In the data rows, the value 128 means zero.
Here are some rows, each followed by its group. Groups can overlap.
[144 178 170 129  85  86 131 139 135 124 161 159 182 156 137 199  98 158
 134  92 105  56 197 102 101  57  84  90 145 125 121 177 149 106 142 142
 104 121 144 149 102 169 103 146 153  99 148 121 107 101 159 107 113 146
 170 111 135 103 132 118 140 149 137 125] pond
[142 168 173 115 110  83 130 139 140 119 162 159 183 164 131 194  91 161
 136  90 102  58 195 106 103  71  87  91 152 143 124 184 169 109 141 140
 103 111 146 167 102 136  84 150 148 103 167 123 104 105 156 115 112 152
 177 118 122 110 128 115 122 151 136 129] pond
[131 162 154 176 116 134 111 139  73 141 134 121 153 118 140 126 139 124
  93 113 100 124 159 103 146 137 122 107 165  91  81 149 148 139 130 128
  84 102 136  92  90 102 138 120 146 114  95  95 115  93 153 135 139 115
 154 106 163 111  95 158 122 137 166 142] pond
[190 113  82 120 170 131 155 134 161 133 100 110 107 102 141 112 125  90
  99 123 166 126  81 169 145 130 125 164  68 137 138 112  88 122 174 149
 127 136 127 142 152 167 103 152  98 177 141 161 100 153 136  79 144 149
  89 152 168 153 139 114 136 118  69 139] rope
[132 154 101 155 133 164 116 136 105 151  91 162  74 102 121  91 117  98
  82 117 144 136 113  87 159 126 110 134  70 102 110 127 143 133 123 134
 115 157 137 112 142 116 132 125 134  92 105 164  85 151 176 125 154 147
 155  89 151 120 105 119 131 138 135 107] rope
[143 113  98 111 167 145 129 132 143 100  77 132  94  99 131 121 130  95
 135 124 158 140 105 143 156 111 135 144  72 124 137 108 135 131 150 122
 125 155 112 151 149 139  83 127  89 141 166 160 101 165 147 111 138 126
 144 157 145 147 120 129 146 131 101 137] hut
[129 136 178 135 139 112 113 141 138 101 129 169 157 141 131 143 115  87
  89  81 138 104 183  93 151  85 115 115 143 132 115 147 172  68 133 137
 118 115 163 145  96 117 107 114 136 101  95 141 160 132 167 105 102 138
 191 109 175 103 117 123 126 112 179 108] flag
[135 116  86 131 169 136 126 138 144 146  91 130  89 110 125 131 110  70
 115 137 152 124  89 122 140 115 147 151  68 126 142 103 110 118 130 101
 132 159 124 118 165 165 108 105 107 127 111 163 108 167 144  89 132 112
 126 144 141 138 145 124 155 130 104 108] hut
[145 129 110 109  74 128 114  99 109 184 173  95 123 149 121 103  91 166
 164 129 107 135  91 135  93 190 139 126 141 144 112 113  90 130  92 143
 162 137 125  77 161  96 176 152 118 168 143  98 158 135  80 133 104 179
 117 137 100 106 134 100  66 114 108 125] wax
[147 106  93 107 172 155 119 126 127  89  67 129  85  88 132 128 140  96
 139 130 166 131 102 145 162 109 140 158  65 120 136 107 138 145 147 119
 120 151 104 136 140 138  77 125  86 139 169 162 102 164 140 105 146 120
 134 165 153 161 118 136 141 136  99 152] hut
[121 173 182 142  94 110  98 142 117 120 177 157 186 172  90 146  84 159
 136  63  81  89 199  64  99 101  95  67 163 129 103 182 169 124 111 126
 100 117 168 157 100 100 118 131 137  72 114 104 134  95 158 144 110 167
 187  90  97 103 113 125 116 141 179  98] pond
[156 100 144  91 141  39 153 117 244 153 135 141 130 168 160 165  88  87
 114 120 150  82 116 173 104  83 108 172  94 154 175  92  91  49 171 120
 179 138 118 176 181 231  90 130 128 152 153 154 135 160 130  65  92 137
 129 141 121 108 177  60 180 109  61  93] hut
[166 115  87 124 175 130 139 138 147 129 110 121 112 104 115 104 111  95
 105 121 157 136  87 150 142 144 129 151  78 132 132 101 109 118 155 136
 122 140 126 156 164 130  95 143  88 164 135 150 104 151 141  95 138 146
 104 146 134 150 137 114 131 117  90 132] rope
[127 111 105 123 158 151  97 116 129 156  82 139  74 127 139  97 122 110
 104 136 155 131  85 129 140 146 124 171  85 131 130  95 141 152 131 127
 142 119 123 126 154 103 101 147 118 138 167 161 106 160 133 113 145 127
 131 136 129 149 116 105 113 140 107 142] rope
[133 151 166 127 103 129  93 143 100  88 173 140 172 160  79 135  94 136
 159  43  95 110 175  71 107 114 128  65 150 127 110 180 147 133  91 113
  94 144 148 127 108 101 131  98 106  80  98  91 156 123 131 147 104 178
 184 125 103 123 115 136  99 126 190  98] pond
[127 133 142 132 132  93 118 129 150 157 159 164 136 148 145 105 108 126
  64 122 181 104 124 152 115 115  89 176 139 122 149  76 123  96 149 153
 139 116 123 154 160 140 136 143 125 149 127 127 124 118 133 110 118 137
 103 118 118 134 149  62 119 107 123 131] flag
[130 153  92  82 147 119 153 139 141 156  89 144  86 156 227 206 106 150
 168 196 164  96  96 154  83  62 139 127  87 171 184 144 127 172 142 103
 115 149  69 124 166 191  98 107 102 162 252 164  41 195 108  99 159 107
 115 207 104 164 158 111 105 168  82 148] plum
[148 110 129 116 161 113 124 129 162 126  86 127 110 133 144 138 122  93
 122 122 130 125 113 134 141 114 136 141  94 143 133 118 135 112 152 111
 136 126 122 155 140 144  78 129 109 139 165 154 116 158 143  92 131 125
 155 152 141 132 123 125 153 132 101 123] hut
[135 138 144 139 148 111 107 134 141 139 106 154 135 127 110 149 109 122
  98 107 110  82 152 100 140 104  99 133 108 126 110 134 168 116 145 121
 117 104 154 171 122 119  61 156 149 102 149 149  97 114 177  95 134 117
 167 109 129 119 112 122 161 154 120 128] rope
[137 158 142 178 112 131 131 173  84 133 118 139 147  64 143  99 149 154
  56 155 161 154 147 124 162 132 125 133 156  86  99  52 128  70 151 162
 104 132 137 162 121  99 150 173 104 187 109 127 118  85 174  97 154  81
 110 117 182  89  87 140 158  94 162 153] flag
[ 86 145 131 142 120  86 168  88 128 168 165 140 117 136 169 126 144 120
 109 184 119 155 128 188 143 179 103 167 176  97 140 147 171 116 135 139
 117 120  57  98 164 104 144  84 199 115 146  65  86 115 121 204 122 121
 137  94  72 118 139  94 103 112  98 133] bell
[159 138 143 129 137  94 110 154 117 178 147 105 144 166 157 149  79 123
 121 116 110 111 107 110  89 141 160  96 143 155 128 122 103 112 115  87
 108 123 117 121 152 123 130 108  87 169 146  95 120 147 110  76 134 132
 136 179 114 120 136 125 108 126 137 112] cork
[107 157 117 118  71 132 151 124  93 147 163 136 112 130 142 159 122 160
 170 154 108 139 129 111 103 131 145  93 144 124 140 171 122 136  78 113
 126 168  94  75 142 129 181  88 161 102 121  95 112 138 102 169 126 137
 130 123  89 108 138 139 107 129 144 100] bell
[139 121  59 103 155 158 152 123 135 113  90 116  81  95 122 151 129 104
 176 155 142 133  85 143 135 119 149 134  62 133 150 145 111 162 128 113
 127 170 105 108 155 164 107 111 112 124 146 160  89 171 123 130 136 128
 110 158 123 156 147 142 132 147  80 126] wolf
[146 162 200 129  79  83 128 137 147 126 153 151 189 168 148 187 119 172
 124  87  94  60 205 104 107  63  83  93 163 136 107 176 151  99 148 150
 119 100 160 156  77 159 106 166 164 107 148 126 133  93 155 105 117 144
 178 104 157  90 117 125 147 144 147 129] pond
[167 140  86 150 153 140 121 145 111 151 136  94 129 128 135  97 108 131
 117 125 149 129  84 162 107 143 126 137 110 120 124 103  79 183 154 131
  87 122 110 118 153 152 129 142  66 181 144 115  88 122 112 105 154 137
  71 171 123 168 139 123 103 138 100 159] cork
[167 110 159  92 116 127 179 158 158 103 100 154 122 142 178 128 179 177
  95 122 170 124 123 133 111 104 125 126 122 186 169 163 108 111 143 159
 150 105 144 175  79 139 141 162 150 159 155 170 126 148 107  91 182 149
  82 133 177 152 129 132 135 111 132 140] plum
[130 124 158 114  86 130 108 148 123 137 130 127 126 151  80 138 113 171
 155  92  69 126 127  47  90 146 163  65 124 162 130 164 117 120  64  80
 150 140 161 149 112  92 139 128 147  90 113 125 147 133 116 111 146 145
 151 116  94 106 114 161 154 133 162  70] wolf
[105  80  98  87 151 147 109  94 145  89 127 127  82 129  83 104 127  86
 178 107 146 153  88 139 135 148 150 156  85 133 163 126 128 149  92  95
 157 167  96 105 171 123 122  72 114  90 121 121 154 174  91 168  99 157
 136 141  74 164 152 106 118 123 115 105] wolf
[115  87  87  95 130 158 119  97 129  85 126 117  74 103  91 105 138  82
 182 110 158 167  84 148 142 136 157 151  78 106 159 117 101 147  92  98
 144 203  73  80 174 154 145  59 103  96 100 110 152 170  89 167 100 151
 123 149  91 158 150 113 131 114 115 110] wolf
[170 113 154 102  97 137 182 161 154 108  95 141 117 131 181 130 186 182
  98 132 173 120 116 137 110  86 129 122 117 172 166 150  81 116 145 159
 154 121 143 155  77 171 163 166 147 164 142 174 130 138 105  82 184 138
  65 134 198 146 132 137 149 109 132 139] plum
[139 136 115 149 136 146 147 173 111 130 125 122 130 118 123 127 133 129
 114 130 134 140 110 102 111 119 161  95 124 136 142 140  85 138 112 102
 103 142 140 117 116 153 166 103 113 133  73 129 117 133 119 110 164 107
  81 141 139 142 140 167 143 126 156 104] plum
[128 150  93 144 151 165 116 131 111 146  88 172  71 107 119  92 112  98
  82 120 144 140 109  90 160 137 111 138  71 118 120 132 166 128 123 132
 117 147 138 129 144  87 112 129 136  95 128 168  77 160 178 129 152 152
 159  95 137 128 101 113 112 134 129 107] rope
[139 159 143 180 107 135 128 175  81 138 117 137 149  66 148  90 152 156
  55 155 156 159 147 124 161 134 124 133 158  85  95  50 128  75 149 162
 109 131 136 160 119 100 154 175 107 188 106 124 119  83 174  97 158  78
 109 117 184  88  83 146 165  94 165 152] flag
[148 138 136 112 127  85 215 102 207 117 163 129 180 154 131 152 150 166
 127 144 112 100 163 191 116 117  60 136 155 157 142 193 133 126 193 202
 142  73 156 185  93 168 117 184 200 129 141 147 110  88 135 162 127 159
  85  76 134 128 156 109 132 130  63 143] bell
[182 177  83 159 127 156 149 170  85 130 133 126 123  92 129 107 101 122
 105 110 152 150 105 114 131 133 134  95  90 110 114 131  93 138 134 141
  72 177 115 121 148 136 157 121  72 156 103 124  73 145 150 115 160 161
 105 145 144 134 118 137 106 112 132 122] cork
[ 94 116 139 136 164 164  86 116 120  83  97 162 124 117 126 107 145  89
 106 112 173 128 165 122 176  94 100 165 129 106 112 102 187 133 147 153
 130 107 148 126 103 106 101 131 115 102 118 164 163 127 160 149  98 113
 166 112 168 140 110 117 105 135 167 159] flag
[ 60 116 137 144 147 133  50 134 123 130 145 151 152 151  76 131  75 101
 129 126 137  98 159  68 117  95 130 131 149 125 121  62 154 115  95 104
 152 121 183 137 139 118 123 124  96  96  80 155 196 112 144 120  69  86
 149 119 102 107 144 114 128 142 189 106] flag
[137 158 141 178 108 135 128 173  84 134 120 140 148  64 146  98 150 152
  59 154 158 151 149 126 161 131 124 134 156  84  98  53 124  76 150 161
 106 137 137 158 122 105 154 173 104 180 106 126 121  86 173  96 154  80
 112 118 181  93  92 143 163  95 160 153] flag
[162 100 152  81  98  92 155 158 170 105 150 117 141 161 156 167 123 136
 161 106 157 121 109 133  75  89 172 102 125 169 184 127  49  88 109  96
 149 171 106 132 141 212 167  87  90 166 118 115 172 167  66  81 125 145
  92 187 128 134 171 121 152  93 135  95] plum
[136 140  97 143 143 152 159 171 115 129 127 126 117 115 123 121 126 125
 114 140 148 153 101 110 111 123 158  99 110 137 148 130  85 135 116 112
 109 154 132 126 138 154 170 102  99 137  76 141 109 142 123 119 161 118
  68 139 129 146 147 152 134 116 148 103] plum
[141 119 120 104 106 105 119  91 120 203 184 104 122 166 128 105  86 130
 134 129 102 134  82 141  98 223 143 142 152 159 123 132 111 106  89 131
 161 121 124  81 171  65 163 130 143 163 141  84 154 143  82 132  99 181
 124 127  90 112 145  86  53 108 105 106] wax
[138 139 164 137  95 126  95 136 104 114 163 115 168 153 111 135 111 136
 147  68 103 112 159  97 111 112 133  90 156 120 109 151 117 134 107 116
 109 131 141 104 101 129 148 110 110 109  96  92 166 111 116 131 107 153
 156 130 130 120 122 139 114 129 172 119] pond
[134 118  73 115 182 157 122 125 141 117  80 143  74 106 120 140 110  65
 130 126 166 112  95 121 149  89 134 153  42 131 145 132 125 151 132 109
 122 157 127 114 154 170  92 105 108 105 132 183  95 181 147 100 130 130
 131 146 144 163 149 126 133 150 103 121] hut
[ 90 121 129 144 173 183  83 113 108  78  82 161 118 111 125  90 154  92
  99 116 172 129 167 125 188  96  92 169 122  98 101 109 200 160 157 165
 116  95 155 131  87  91  95 143 117  97 127 174 147 121 170 157 115 113
 162 105 177 156 101 127  99 145 163 176] flag
[142 126 101 134 179 126 145 137 170 140  79 140 110 113 134 127 122 104
  93 151 139 124 115 139 150 122 113 151  85 140 127 106 141 115 177 141
 136 109 151 185 137 139  74 167 123 146 158 186  88 140 174  90 152 109
 122 124 151 131 123 123 158 136  84 132] hut
[124 110 104  88 142  98 131 113 160 116 142 118 111 137 105 161  95 105
 188 129 123 125 100 151 109 130 154 127  99 138 161 125 118 122 113  83
 137 175  78 137 190 158  94  85 102 120 161 104 117 167 103 135 100 142
 142 167  57 139 157 109 141 125  88 103] wolf
[141 101 117 109 119 149 102 144 107  95 156 135 121 113  92 112 114  87
 133  81 189 124 102 112 121 109 159 137 103 121 158 100  74 106  80 106
 132 193 119  85 154 152 172  82  81 125  55 112 185 154  90 107  90 154
 105 162 136 150 165 116 118  94 169 109] cork
[144 123  90 126 148 166 121 133 115  92  68 129  81  77 134 123 142  95
 139 126 162 139 108 135 167  91 134 144  62  97 125 109 127 148 144 120
 113 172 100 120 139 164 100 120  89 123 147 158  97 157 151 113 143 119
 144 155 161 148 111 144 157 137 109 144] hut
[128 139 136 131 122 137 106  92 119 146 159 119 172 152  72 121 110 191
 141 108  66  83 165 116 115 168  76 125 155 150  79 165 173 174 134 177
 141  51 201 158  86  44  87 218 175 109 159 141 130  68 143 148 115 164
 139  79 112 125 109 123  79 170 111 163] wax
[114 142 154 145 132 110 119 118 125  95 145 137 175 110 116 167 135 109
 126 114 127  91 194 140 157  77  94 141 156  86 106 134 162 108 156 147
 100 112 136 128 102 157  96 128 144 103 108 117 142  83 162 136  88 100
 162 108 156 111 129 134 148 139 139 152] pond
[149  93 148  79 158  38 148 116 245 149 129 141 131 177 154 160  90  82
 114 117 149  87 111 172 108 103 114 172 101 171 176  99 115  51 168 119
 178 123 120 191 181 198  73 132 125 152 174 153 136 170 129  71  95 144
 140 147 111 117 170  59 165 109  64  96] hut
[ 98 106 135 132  82 160 116 107  78  88 155 128  96  94  81  85 179 127
 149 104 137 174 119 125 149 155 146 132 137  78 142 148 117 152  66 104
 122 182  77  60 130 112 187  58 157  65  57  64 153 117  87 203 123 141
 126 105  93 146 129 141 136 106 165 116] kite
[120  88 142 133 114 131 109 115 124 163 114  94  96 137 126 104 154 126
 122 130 102 138  87 119 118 171 160 142 129 131 132 124  93 145  94  85
 156 112 123  87 126 119 150 112 163 117 101 110 150 126  88 115 145 111
 109 125 121 139 129 144 153 130 127 115] wolf
[ 97 142 184 116 121  56 139 121 203 176 142 174 136 225 189 156 106 145
 101 138 115  89 152 132  77  98  87 134 153 172 168 159 155 113 149 119
 151  84 124 173 131 162 111 117 178 102 181 137 101 143 129 127 135 136
 151 105  86 123 148  75 133 142 117 102] plum
[106 134 130 168 153 158 100 106 124  81 110 139 143 110 108  86 151 107
 109 108 147 129 172 153 176  99  68 161 128  74  90 108 170 177 183 173
 104  98 141 141  96 136  98 149 116  98 116 147 130  88 170 174 114 120
 146  94 155 147 103 119 132 147 133 177] cork
[126 124 151 117  91 123 109 152 132 149 134 120 134 157  79 141 102 181
 159 102  61 117 123  51  77 145 158  67 127 174 129 152 111 129  72  79
 156 132 171 162 117 101 135 144 141  99 125 131 144 122 116 104 148 138
 137 119  82 109 118 156 162 141 153  76] wolf
[137 134 123 145 137 136 143 158 127 122 130 120 136 136 120 126 135 132
 121 119 131 128 119 116 104 111 139 100 126 137 144 148  92 154 127 109
 106 128 134 129 114 160 149 108 114 121  91 128 118 124 115 123 157 124
  85 136 124 156 141 149 141 130 145 115] plum
[104 131 152 142 144 113 130 120 140 140 113 147 112 160 174 105 162 132
  92 143 141 137 128 160 127 127  98 154 147 121 141 134 156 167 156 128
 114  90  92 134 120 130 118 111 155 116 160 117  92 125 123 160 162 115
 124 117 109 159 120 110 122 137 121 151] plum
[ 89  89 142 103 115 143 123  99 126  90 115 112 112 123 128 125 173 140
 180 151 113 165 133 140 143 149 155 131 151 129 134 134 148 143 105 117
 158 126 105 109 114 103 137 108 146 111 148 114 170 132  93 175 115 113
 145 132 111 129 116 147 128 127 137 141] kite
[159 139  98 101  83 118 130 108 112 175 182 104 134 131 118 142  81 157
 164 132 110 117  99 130  94 169 143 118 131 144 124 123  91 106  93 139
 146 156 126  90 170 112 166 146 123 165 137 101 142 132  94 118  98 172
 115 141 105 101 146 104  83 117 106 115] wax
[113 118 116 138 161 117  91 130 132 149 111 124  99 135 116 117  95  71
 124 120 121 136 100 112 135 138 151 138  99 116 127  96 130 122 114  74
 120 152 107 117 177 132 101  81  98 112 121 118 118 160 137 119 119 116
 161 145  95 130 129 118 146 130 124  99] hut
[103 150  69 141 136 142 128 132 121 141 132 130 104 108  65 148  81 102
 169 142 100 124 111  90 115 121 141 103  81 110 134 141 116 154  99  84
 112 181 126 113 174 160 122  89 119  74  91 134  87 139 149 150 121 121
 132 120  64 125 150 140 156 151 114  81] wolf
[144 130 151 149  99 132 139 123 156 138 125 124 126 152  93  76 149 170
 104  87  80 139 128 107 118 157  94 110 123 136 109 169 117 159 137 142
 147  99 164 165  91 116 142 170 177  91 109 138 117 102 136 149 172 173
 119  61 119 128 102 135 156 135 120 108] wolf
[164 150 130 144 115  94 116 160 122 193 157  99 144 165 161 143  69 125
 117 118 109 122  95 112  80 140 162  92 136 143 125 113  69 108 115  89
 108 143 120 106 164 158 157 108  78 178 126  92 119 147 109  75 135 134
 117 172 119 111 138 124 119 116 132  96] cork
[ 94 129 202 138  56  98  81 160 140 170 161 135 154 214 125 153 102 188
 143  96  78  89 147  42  39  92 146  64 171 165 148 133  86 135  68  64
 159 121 166 134 102 164 179 110 140  88  97 115 174 117  91 103 137 117
 131 121  83 101 137 137 168 144 194  69] plum
[111 105 153 114  86 131 133 112 124 118 128 108 121 127 136 133 173 167
 160 144 111 146 124 132 118 141 148 121 151 132 137 138 108 143 101 116
 157 128 112 107 104 126 160 125 165 122 127 109 156 115  86 147 133 115
 113 124 123 122 124 149 150 123 133 132] kite
[137 139 117 149 133 147 152 172 106 133 125 119 127 119 124 131 132 126
 113 134 135 142 110  98 111 119 163  90 123 136 141 142  85 136 111 101
 103 145 140 120 120 150 166 102 114 130  68 133 117 133 122 110 165 111
  80 140 140 138 139 169 143 121 158 100] plum
[134 101 143  97  96 141 156 129 102 110 110 110 103  99 153 134 184 157
 150 155 122 174 105 131 137 168 185 114 144 145 145 140 117 101  89 114
 149 142 101 104 115  93 169 112 151 152 135 107 155 147  86 132 148 115
 118 148 146 120 115 167 130 101 145 129] kite
[131 171 156 141  84 136  93 148  90  95 183 152 167 151  68 134  85 143
 153  37 101 101 181  60 101  91 109  60 136 110 109 189 136 144  87 115
  85 165 142 114 108 122 146  96 112  59  78  91 140 113 140 157 103 189
 181 107  98 123 123 129 104 132 189  91] pond
[150  96 148 106 106  99 162 146 192 132 148 114 148 148  77 105 120 156
 132 105  92 150 112 108  97 173 150  95 130 181 142 122  85  67 114 129
 190 128 175 202 130 116 152 165 132 143  98 139 176 129 116 101 130 160
 100 105 107  96 132 129 168  88 121  68] wolf
[112 135 136 115 116 104 151 100 113 157 152 115 117 153 173 143 144 143
 147 161 106 142 111 167 114 172 130 138 166 129 142 173 145 152 116 120
 116 112  67  83 139 103 144  90 174 126 170  70 101 136  85 182 136 135
 133 133  83 140 136 119  84 132 108 139] bell
[140 131  76 107 123 137 113  92 100 159 180  90 119 136  98 121  70  97
 181 115 108 140  87 143 112 189 155 123 119 131 112 138  99 138  88 120
 128 163 109  54 183 104 157  96 101 143 116  89 149 153  89 152  76 183
 137 149  86 119 150 107  52 124 109 111] wax
Which 5 groups are nearest to each row below, nearest first, going by the average distance to the group's rows?
[124 157  93 153 131 165 112 130 108 156  92 169  70 102 122  94 112  96
  85 120 145 135 112  90 160 122 109 140  66 103 110 126 147 135 124 132
 119 158 137 111 145 117 132 127 134  90 109 168  81 154 177 129 153 147
 155  87 148 121 105 117 127 135 131 102] -> rope hut flag cork wolf
[148 149 128 167 130 139 128 165  93 123 124 136 149  81 127  93 139 135
  72 134 164 152 138 126 157 134 125 130 143 100 103  70 124  88 149 158
 102 132 141 157 126 104 146 159  91 176 102 130 128  98 163 102 147 102
 107 126 171 113  98 139 136  98 156 147] -> flag rope cork hut kite
[168 146 114 157 146 130 107 142 108 180 118  75 137 157 168 111 107 138
 118 129 111 121  94 150  97 149 135 119 132 131 101 109  87 194 159 115
  91  91 119 111 130 144 123 146  77 185 165 113  90 127 111  97 166 124
  94 175 131 151 117 137 104 155 107 162] -> cork rope plum hut wax
[102  92 123 128 129 127 112  99 132 180 103 106  73 141 154 115 148 107
 126 163 112 141  78 139 126 164 154 164 121 126 141 110 114 150 104  87
 158 115 101  77 150 130 143 100 164 120 137 115 127 143  97 129 136  99
 124 132 107 135 133 128 141 138 107 126] -> kite wolf rope hut bell
[107  97 155 100  98 131 130 111 120 106 119 115 120 128 136 136 178 165
 166 146 111 144 131 132 126 147 151 127 156 139 139 143 138 138 101 114
 153 117 111 115 101 100 135 123 163 118 152 109 157 124  88 151 132 112
 130 134 118 133 120 151 134 130 134 138] -> kite bell wolf plum wax
[110 130 128 165 162 161  98 107 127  81 106 132 147 110 106  82 155 104
 108 110 144 131 167 156 176 104  69 165 130  79  87 109 170 183 185 172
 102  92 144 142  92 131  95 156 115 105 119 150 130  87 169 168 119 116
 142  96 160 153 102 125 128 149 131 181] -> flag rope cork pond hut
[127 140 137 134 124 138 106  91 120 147 156 121 173 154  72 117 112 185
 140 110  65  87 166 117 118 166  75 124 158 148  79 168 179 173 136 175
 140  50 195 157  84  47  87 218 175 109 157 137 130  67 144 152 117 160
 142  75 110 122 111 124  81 171 110 161] -> wax pond bell rope flag
[141 133 116 135 149 141 154 177 110 117 123 127 130 121 118 131 130 129
 115 129 134 146 108  94 109 132 167  86 121 153 148 150 102 127 106 100
 101 141 140 138 122 122 150 101 108 135  88 129 114 146 121 109 163 117
  87 148 127 146 138 164 129 118 160 101] -> plum cork kite wolf rope
[136 123  96 146 164 168 109 130 108 104 113 106 129 113 112  94 126  93
 128 118 149 147 115 139 147 130 135 133 114 111 104  98 111 163 145 139
 107 129 137 111 125 135 131 126  70 146 104 140 141 128 131 131 120 124
 111 145 155 152 122 138 110 130 141 148] -> rope cork hut flag kite
[121 155 138 159 142  97 148 137 146 176 117 117 132 164 191 145 134 129
 101 163 110 120 127 152 109 113 111 125 144 122 132 139 124 163 169 113
 100  95  99 130 126 178 120 112 142 139 159 120  68 121 135 128 170  92
 112 132 116 137 130 130 146 149 103 140] -> plum bell rope hut cork
Which 4 groups are nearest to each row below, nearest first, going by the distance to the group's nearest row?
[170 159 131 143 111 114 113 154 119 157 143  99 151 158 156 131  88 143
 135 106 110 123 113 125  89 126 136  89 129 135 111 123  85 147 139 114
  97 134 118 128 137 154 140 134  69 172 157 106 107 139 119  94 146 147
 121 167 124 126 120 130 117 131 125 126] -> cork plum wax pond
Which 5 groups are nearest to each row below, nearest first, going by the distance to the centre of the group?
[169 140 132 134 155  94 128 164 120 158 150  99 164 145 135 149  87 118
 114 109 119 109 110 124  98 141 155 105 139 150 125 126  95 109 129  98
  95 115 130 138 146 130 110 120  87 177 133 100 114 131 119  73 135 123
 110 177 124 133 145 136 121 123 127 123] -> cork plum wolf hut rope
Which 4 groups are nearest to each row below, nearest first, going by the distance to the centre of the group?
[127 147 133 148 102 139 103  93 116 153 158 117 171 144  77 119 113 185
 140 111  65  85 167 115 117 152  70 125 155 132  75 161 155 177 136 178
 139  64 196 136  84  82 106 215 179 101 136 139 132  58 145 150 116 155
 133  69 123 117 110 125 101 174 113 160] -> pond wax bell flag
Which 4 groups are nearest to each row below, nearest first, going by the average distance to the group's rows?
[127 157  94 156 129 168 115 131 107 154  91 170  68  99 125  94 116  95
  83 119 146 137 113  90 160 120 108 137  65  99 111 126 145 131 123 134
 120 162 139 110 143 121 136 125 138  90 103 169  82 150 180 127 156 145
 153  87 150 119 106 118 128 134 131 103] -> rope hut flag cork
Which 5 groups are nearest to each row below, nearest first, going by the distance to the group's nearest row?
[128 123 156 116  83 129 106 150 122 135 135 124 126 149  79 142 111 174
 157  95  66 125 128  45  88 142 166  64 123 165 129 159 112 118  65  76
 152 145 164 147 114  98 140 128 144  91 111 120 147 130 115 112 142 145
 150 115  92 105 116 160 157 134 168  64] -> wolf plum pond kite bell
